In the rows, 128 means zero.
The rows below come in pairs that one turn or mirror swaps. Which row does each named row swap with?
The rows were stretched afterwards, more along some directions than others.
nobok: [141 170 142 131 128 138 159 134 115 162 134 125 128  99 106 133 105 123
 130 123 108 149]
vapat: [112 133 115 118 104 125 127 130 123  99 165 103  89 159 114 139 121 130
 155 167 124 125]
kedi: [129 124 113 152  87 137 102 159 128 137 133 123 130 116 142 106 169 141
  99 113 152  95]
fuli: [121 108 116 114 142 143 123 147 139 129 106  76  85 154 138 113 159 125
 124 121 128 114]
bifoz: [131 119 132  70 142 138 119 143 133 140 101  82  93 159 138 118 159 114
 111 127 128 130]
rim: [158 169 134 154 101 132 142 125 112 148 137 149 152  86  99 121 112 140
 119 112 127 131]
Kove: [119 125 138 149 138 144 109 123 166 126 127 134 185 114 144 133 121 151
 129  92 104 127]
muvin: [126 143 117 138  82 127 103 167 135 144 132 118 114 107 146 101 148 139
 100 118 145  99]
Furep: [126 128  85 152 143 174 142  98  92 119 118 158 102 151 108 106 159 136
 116 138 171 101]
vebe: [113  99 100 150 102 160 107 144 134 122 133 119 113 130 136 105 164 149
 101 119 145  99]
Ramil: [161 170 144 157 115 139 150 131 108 151 131 142 136  84 108 112 122 137
 126 112 130 123]
loz: [127 150 112 136  68 119 102 173 139 140 127 127 131 114 137 103 143 143
 104 116 131 116]
Kadu: [ 96 131 121 133 156 123 121 104 151 114 140 120 154 147 121 153 109 136
 142 116 100 147]
zasuk: [150 104  89 195 138 117 116 102 113 110 111 164 167 137 107 142 131 146
 127 123 128 150]
Vit: [124 137  85 135 145 155 147 108  94 125 106 150 107 154 118 103 164 140
 119 129 150 109]
rugi: [155 103 136 132 119 117 138 102 114 112 104 131 115 150 113 136 142 108
 147 127 108 150]
mugo: [148 111  92 183 138 132 117 105 101 126 103 163 165 128 103 137 135 148
 107 121 139 154]
Vafi: [175 107 163 135 109 122 136 131 111 144 119 162 154 109 126 150 133  96
 165 104 102 150]
tiso: [175 117 164 158 105 124 130 142 106 156 150 171 169  99 125 157 120  93
 170 109 106 137]
Vorak: [102  79  85 165 144 156 127  99 103 106 126 111  99 154 119 101 172 140
  98 142 157 104]
Doru: [149 115  85 199 134 119 114 103 101 112 110 166 152 139 104 133 135 155
 107 130 156 140]
rofe: [ 97 110 120 144 141 189 113  90 145 122 133 127 135 127 115 104 133 141
  99 103 143 144]
Dibi: [158 164 137 148 115 128 139 113 106 135 133 151 138  86 105 112 122 141
 122 114 123 124]
vinu: [152 129 157 150 137 133 119 122 154 125 109 135 162 106 171 122 135 131
 129 103 126 114]
kur: [136 141 128 175 115 158 103 121 104 114 117 103 114 135 141 100 174 131
 110 117 177 116]
noga: [147 108 131 111 128 128 143 128 124 136 109 127 113 132 157 128 137 109
 120 142 130 134]
faki: [177 101 160 145 122 132 138 132 102 143 127 163 149  99 135 151 135  95
 172 105 114 130]
Gidu: [150 135 152 155 132 130 119 117 163 111 110 140 169 116 166 128 132 135
 143  99 118 118]
rilo: [133 150 135 174 102 149 102 127 113 111 138 105 122 141 140 110 161 132
 123 118 162 122]
Val: [162 108 159 127 117 114 137 116 112 131 115 144 138 127 124 148 139  95
 166 111 104 150]
Tezu: [142 125 154  88 157 111 137 135 135 153 141 114 157 127 114 171  94 125
 139 138  87 148]
lugod: [145 112 107 195 134 138 106 100 103 117 109 149 154 137 120 125 147 138
 104 113 154 146]
lopeb: [125 167 120 139 112 112 122 126 161 103 123  97 126 157 137 134 116 152
 136 138 112 157]
nosa: [118 123 115 111 101 116 126 137 112  98 166 105  92 174 113 144 120 123
 150 158 117 123]
Kelaz: [124 179 119 147  99 100 107 147 138 121 121 114 129 128 124 103 112 146
 118 125 126 120]
fibor: [124 125  90 138 155 167 142 103  87 130 118 158 113 143 113 109 159 127
 122 138 171 108]
Kot: [112 134 122 122 106 130 116 133 118  99 168  89  93 167 122 138 128 130
 149 150 119 122]
buved: [109 139 124 117 131 134 128 105 175 107 112  91 131 151 135 129 121 143
 121 118 110 168]
gena: [106  84  82 149 143 145 127 104 112 107 131  99  93 161 117 114 167 136
 107 149 153 112]
gedep: [154 170 145 147 122 129 157 133 109 155 135 130 131  92 108 125 117 129
 130 119 122 134]
manop: [115 123 107 120  99 120 125 134 117  98 163 105  85 169 114 133 120 130
 146 164 119 122]
Dek: [131 138 113 135  76 137 103 170 132 152 121 120 127 102 137 101 154 141
  89 111 141 111]
nim: [133 126 151  74 155 115 135 126 134 141 144 102 158 148 124 172 105 122
 143 130  78 157]
vone: [136 136 150 150 134 122 112 120 159 120 119 139 186 107 163 138 135 140
 139  92 112 123]
guko: [115 132  89 145 146 181 135  96  97 131 132 149 101 132 106  98 151 134
  99 132 175 104]
Tisik: [118 115  93 166 157 196 128  93  92 136 137 143 116 108 107 102 143 133
  97 128 191 113]
Mugu: [128  91  96 171 143 146 132 133 131 124 116 137 127 140 117 123 143 154
 139 116 107 114]
Bomub: [152 144 123  91 127 105 148 135 130 138  86 141 153 160 134 152 150 137
 134 115  92 154]
naret: [156 136 138  77 141 110 143 135 126 143  92 130 150 152 137 151 151 130
 136 109  90 148]
bef: [132 130 155  92 161 121 134 126 131 148 148 110 159 125 121 160  87 121
 141 132  88 148]
Godi: [147  99  76 174 138 118 130 105 117 108 109 173 151 156  97 146 129 152
 138 128 123 133]
Bigev: [ 94 127 120 143 143 129 124 111 145 123 137 140 162 142 121 149 111 141
 137 110  94 144]
nume: [146 135 153 148 132 113 113 125 163 117 113 133 178 113 166 128 129 131
 139 102 116 126]
lepi: [132 129 154  96 157 122 141 122 121 149 151 108 161 123 122 164  89 122
 145 134  86 145]

manop pairs with bef
vone pairs with kedi
vebe pairs with Kove
kur pairs with Bomub
Dibi pairs with tiso

The rows below come in pairs that one turn or mirror swaps. Which row does each named row swap with?
The rows were stretched afterwards, more along some directions than others.
gako: [101 146 129 132 105 122 150 163 131 108 171 132 153 135 105 123 129  95
 121 147 162 123]
mogag: [ 85  93 119 144 119 141 149 121 123 134 145 122 141 128 121 100 130 103
 125 124 128 116]
dibap: [101 108 159 169 154 110 108  84 124 128 107 135 112 136 151 126  99 117
 142  99 145 144]
gito: [142 119 112 150 114 112 112 159 126 129 141 126 118 141 156 160 123  79
 114 120 124  98]
Nuse: [100 144 138 165 145 115 146 177 136 126 120 167 145 149 119 115 123 116
 122 131 141 126]
segut: [137 131 120 111 106  74  90  86 135 152 126 133  76 138 107 115 113 100
 155  97 109 149]
garuz: [110  96 114 141 152 113  97 109 131 133 139 137  67 166 118 126 114 136
 116 103  95 120]
tolol: [152 125 145 111  92 129 144 144 146 157 168 111 153 128 129 137 126  84
 147 145 163 106]
Timi: [138 124 130 175 137 123 124  78 130 185  87 183 136 144 118 118  99 147
 132 110  98 138]
mili: [ 77 100 100 173 136 146 123 172 123 144  98 137 110 127 149 136 143  94
 114  87 123 129]
suni: [129 149 147 102 115 111 105 136 119 109 119 101 115 101 101 133 122 138
 139 147 136 143]
selep: [ 82 137 130 138 122 141 112 156 112 136 130 131 181 121 134 122 100 105
 114 138 137 149]
vomu: [139 129 155 135 144 139 121 159 148 118 120 160 140 149 155 145 130 104
 116  99 160 127]
Zav: [ 78  98 107 145 139 150 113  94 101 167 119  92  86 116 112 118 145 135
 118 108 105  85]
zon: [ 94 112  93 127 137 130 114 151 134 142 109 141 127 129 103 116 134 147
 111 116  93 137]
Gerel: [109  86 111 134 117 135 122 153 114 150 133  99  94 131 157 126 152  80
 114 107 148  81]
Sonan: [138 150 171 175 125 117 147 102 121 145 132 154 155 160  87 105 111  98
 144 138 142 126]
Suz: [ 70  89 145 137 126 156 147 148 108 137 129  82 143 107 135 115 145 106
 118 135 164 103]
ker: [139 141 147 135 116 120 108 100 118 177 130 127 155 127 151 121 106  98
 138 129 146 134]
Gerin: [107 104 128 105 123 123 101 180 111 129 141  87 120 107 150 130 128  75
 119 126 151 104]
luni: [140 114 113 120 107 115  98  97 112 138 118  98  78 131 101 138 125  98
 142 120 112 116]
delu: [ 90  97 165 153 129 125 132  88 128 172  97 125 144 117 163 128  99  88
 134 107 145 151]
Mak: [142 134 116 143 156 109 109  82 129 126 107 156 107 150 102 142 129 162
 127 100 103 119]
lam: [ 59  80 128 135 135 142 131 128 114 158 113  88 109 119 141  92 148 107
 107 108 160 118]
Puf: [123 103  68 102 122 115  87 128 131 165 123 125  76 142 111 118 144 113
 117  95  82 113]
ginu: [116 152 128 138 131  98 132 134 103  96  94 144 134 123  99 114 124 114
 138 142 137 140]
Fuveg: [115 130 104 133 133 118  78 131 120 167 128 135  73 145 106 101 125 136
 135 107  78 123]
veka: [112  98  95 114 137 116  89 131 139 134 126 126  61 144 116 141 121 150
 117  98  84  99]
reras: [152 144 117 150 146 120  94  93 147 172 103 175 135 141 128 134  98 118
 157  97  95 163]
migod: [135 155 133 125 139  89  90 118 144 124 105 184 150 144 106 128  86 133
 125 124 103 172]
Tuzet: [128  99 127 121 114 148 145 135 122 148 144  93  93 127 134 143 146  87
 144 123 148  62]
nime: [136 120 149 105 121 109 108 164 140 123 155 113 118 126 156 144 111  77
 128 130 130 113]
Vidup: [153 136 140 146  99 112 114 122 129 173 152 137 123 140 146 123 114  88
 147 114 140 108]
sak: [ 78 100 108 143 118 109 116 138 100 133 100 124 111 108 152 107 125  92
  87 117 155 128]
poto: [162 119 128 124 135 138 118 140 133 165 134 119 108 134 153 149 130  82
 148 120 114 112]
Kono: [161 146 134  74 111  94  93 105 124 129 141 124  80 120 100 126 130 148
 135 133 125 107]
sel: [138 117 135  99 117  81 102 107 143 119 128 119  86 136  94 127 115 148
 136 125 122 134]
lemi: [147 128 124 109 118 110 107 115 130 129 145 136  87 147  82 116 114 120
 141 131 104 113]
teb: [129 141 182 136 120 126 138 122 119 128 122 128 173 120 138 130 105  77
 144 148 180 135]
gof: [ 92 118 124 141 116 125 133 155 121 154 156 115 101 140 135 104 145  51
 145 112 145 112]
dupo: [137 150 126 140 136  99  86 148 133 124 103 176 167 139 119 136  85 107
 121 126 100 189]
sul: [117 144 169 131 134 102  89 142 146 144 113 137 164 131 140 137  87  88
 129 114 111 187]
zuvu: [126 104 129 157 131 130 128  82 114 158 106 103  96 136 136 124 140 116
 134 108 150  76]
gude: [128 139 168 141 128 111 127 117 105 118 128 121 165 121 128 127 107  77
 132 151 159 134]
Nasu: [130 135 131  78 153 109  92  90 149 128 130 136 103 145 106 130 130 135
 119  98 105 125]
Fus: [ 80 131 150 119 128 149 126 116 120 166 127 104 138 122  89  97 117 112
 146 138 139 138]
kizi: [110  96 129 118 138 121  87 129 125 132  92 109 115  98 147 124 111 152
 125 114  88 149]
Mov: [113 111  84 143 126 121 100 127 155 167  95 152 115 154 133 134 123  93
 130  76 109 154]
Goza: [108 109 147 144 138 144 111 132 133 138 112 118 149 125 167 160 118  98
 128  93 155 151]
zos: [129 136 129  95  98 108 126 167 146 123 168 141 129 134 138 138 133  75
 124 123 163 127]
simol: [102  95 139 151 151 170 125 106 123 181 102 109 138 145 131 125 134 100
 144 109 139 126]
ranag: [113 122  71 135 135 135 128 151 143 181 110 159 131 143 114  99 152 115
 113 102 104 133]
sisen: [106 105 110 170 178 119 108 137 146 143  91 169 122 172 139 134 127 138
 111  90  99 137]
Lafen: [127 133  69 121 103 124 123 132 114 179 106 149 134 112 117 107 136  78
 112 125 119 131]
soli: [126 126  75 105 127 101  99 155 127 131 143 144 101 144  81 111 132 107
 120 117  97 113]
nafi: [115 137 121  85 127  99  78 137 152 143 147 165 109 139  91 105 113 135
 117 104  97 146]
voli: [128 133 171  96 115 117 128 154 131 135 152 117 129 110 138 118 138  74
 136 129 173 101]
zupi: [138 148 113 146 122  75 114 111 136 134 100 184 120 158 111 110 113  96
 142 103 130 178]

Lafen pairs with sak
sul pairs with Sonan
nime pairs with lemi
voli pairs with nafi
vomu pairs with Nasu
zos pairs with Kono

